One turn sends every row of this set to another row. A few are shown first. Where does it send the rows asked after them?
k344: | -208 |   31 | -125 |  332 |  -12 | -105 |  124 |  196 |   75 |  -33 | -190 |  -23 | -109 |    6 |   66 | -103 | -232 |  301 |   40 |
k891: |  -35 |   65 |  -65 |  415 |  110 | -186 |   93 |  168 |  -18 |  -27 | -179 |  -23 | -272 |  -40 |  -45 | -146 | -150 |  341 |  -54 |
k695: |  273 |  -40 |   69 |  186 |  -15 |   99 |  213 | -113 |   29 |   51 |  152 |    0 |  151 |   83 |   74 |  -66 |  121 |  -24 |   33 |
k954: |  240 |   76 |  104 |  487 | -113 |  100 |  116 |   48 |  -57 |   57 |   30 | -134 | -250 |  194 |  156 | -213 |  164 |  178 |   48 |
k192: | -148 |  185 | -152 |  266 |  166 |  -72 |  -20 |  102 |   98 | -114 | -108 |   67 | -119 |   80 |   11 | -195 | -191 |  312 |  -31 |
k813: | -131 |   70 |    5 |  124 | -154 |  -39 |  157 |   70 |   12 |  -37 | -113 |   87 | -114 |   70 |  255 | -258 | -281 |  171 |  136 |
k101: |  -82 |  175 |   54 |  151 |  -67 |  -67 |   52 |  -35 | -101 | -191 | -133 |  172 | -266 |  131 |   76 | -310 | -160 |  139 |   65 |
k984: |  -11 |  142 |   87 |  183 |  -65 | -146 |   78 |   41 |  -84 |  -51 | -139 |  109 | -316 |   56 |  165 | -326 | -269 |  216 |   58 |
k509: |  -66 |  213 |    4 |   58 |   15 |  -20 |   34 |  -18 |   32 | -108 |  -38 |  164 |  -80 |  153 |  204 | -350 | -239 |  147 |   63 |
k606: |  121 |  101 |  140 |   61 | -143 |  139 |  106 | -157 |    0 |  -10 |   38 |  108 |  -56 |  144 |  244 | -236 |  -92 |  -19 |   92 |
k631: |  181 |  121 |   55 |  -28 | -104 | -131 |  127 |  -31 |  -86 |   55 |   66 |  126 |  -32 |  196 |  282 | -198 |  -61 |   41 |  151 |
k369: |  -81 |   86 | -137 |  442 |   95 |   26 |   18 |   44 |  111 |  -43 | -176 |  -21 | -186 |   32 |  -75 |  -21 |  -90 |  287 |  -80 |
k247: |  -37 |  143 | -205 |  320 |  126 | -227 |   -8 |  172 |   25 |    6 | -164 |   17 | -215 |  103 |   23 |  -29 | -102 |  327 |   -3 |
k496: |  232 |   63 |   78 |  524 | -102 |   87 |  101 |   67 |  -45 |   48 |   18 | -149 | -262 |  181 |  118 | -190 |  157 |  197 |   33 |
k441: |  241 |  -43 |   58 |  193 |   45 | -100 |  249 |  -74 |  -75 |  -61 |  154 |   24 |  146 |   74 |  -69 | -119 |  191 |   -2 |   22 |
k193: |  189 |   -1 |  -44 |  184 |  165 |  -44 |  188 |   30 |   67 |   20 |  216 |   -3 |  266 |   58 |    0 | -115 |   87 |   86 |  -10 |
k229: |  139 |  -42 |  -97 |  435 |  141 |   30 |  148 |   13 |  109 |   31 |    9 |  -90 |   70 |   12 | -134 |   74 |  119 |  151 |  -71 |
k116: | -102 |  120 | -106 |  373 |  109 | -155 |   38 |   71 |  -38 | -196 | -178 |   51 | -227 |   50 | -142 | -138 |  -49 |  277 |  -41 |
k506: |  198 |  108 |   98 |  491 | -123 |   95 |   86 |   54 |  -59 |   51 |   -6 | -135 | -299 |  196 |  156 | -224 |  115 |  207 |   38 |
k967: |  230 |   91 |  108 |  475 | -136 |   83 |  100 |   53 |  -64 |   53 |   16 | -118 | -277 |  194 |  153 | -236 |  130 |  165 |   58 |
k534: |  206 |   90 |   67 |  516 | -108 |   81 |   78 |   69 |  -40 |   45 |   -6 | -143 | -288 |  192 |  132 | -201 |  142 |  215 |   33 |
k219: |  153 |   94 |   63 |  -14 |   19 |   16 |  151 |  -59 |   21 |  -18 |  176 |  124 |  135 |  127 |  195 | -292 |  -45 |   19 |   60 |
k652: |   -3 |   47 | -187 |  347 |  254 | -100 |   95 |  131 |  125 |  -36 |   27 |  -32 |   95 |   19 | -121 |  -57 |   22 |  267 |  -76 |
k203: |  133 | -132 |   -6 |  223 |  -26 |  -61 |  327 |  111 |   55 |   86 |  114 |  -81 |  256 |   -2 |   69 |  -55 |   39 |   84 |   85 |
k214: |  -97 |  181 |    6 |  213 |  -60 |   84 |   -7 |  -59 |   51 |  -81 | -172 |  101 | -276 |  120 |  152 | -204 | -234 |  163 |   32 |
k74: |  205 |   45 |  206 |   51 | -116 |  -98 |  213 |  -28 | -127 |   33 |   74 |  113 |  -83 |   81 |  230 | -321 | -113 |   19 |  101 |
k105: |   76 |  -20 |   78 |   44 | -174 |  -20 |  262 |   13 |   -5 |   43 |   62 |   52 |  120 |   69 |  250 | -217 | -121 |   17 |  158 |
k843: |  -42 |  -90 | -145 |  386 |   72 | -128 |  228 |  186 |  108 |   39 |  -32 |  -99 |  104 |  -55 |  -60 |   10 |  -22 |  247 |   14 |
k436: |   88 |  -22 |  -89 |  393 |  154 | -141 |  189 |   42 |  -20 | -106 |  -13 |  -32 |   34 |   10 | -227 |  -20 |  152 |  179 |  -46 |
k764: |  -21 |  202 |  -69 |   99 |  -45 | -177 |  -13 |   55 |  -37 |  -10 | -131 |  127 | -257 |  185 |  227 | -211 | -202 |  216 |   92 |
k676: |  336 |  -77 |  119 |  217 |   27 | -138 |  303 |    7 |  -69 |   94 |  168 |  -26 |  105 |   10 |   32 | -146 |   96 |   29 |   28 |
k988: |  171 |  -69 |  -54 |  421 |  156 | -208 |  202 |  139 |   -3 |   72 |   12 | -101 |  -21 |  -63 | -125 |  -33 |   76 |  238 |  -72 |
k974: |  306 |  -11 |  -36 |  111 |   37 | -183 |  193 |   23 |  -30 |  133 |  161 |    9 |  152 |  130 |  104 |  -38 |  150 |   41 |   79 |
k809: |  136 |   90 |  160 |   46 | -103 |  -40 |  174 | -133 | -132 | -117 |   74 |  169 |  -26 |  154 |  126 | -319 |    2 |  -27 |  107 |
k797: |  169 |    8 | -183 |  319 |  175 | -246 |  132 |  148 |   31 |   91 |   14 |  -60 |   42 |   64 |  -69 |   62 |  119 |  234 |  -10 |

k988 -> k74
k193 -> k509
Now find these:
k797 -> k631
k534 -> k954
k809 -> k116
k606 -> k369
k843 -> k105

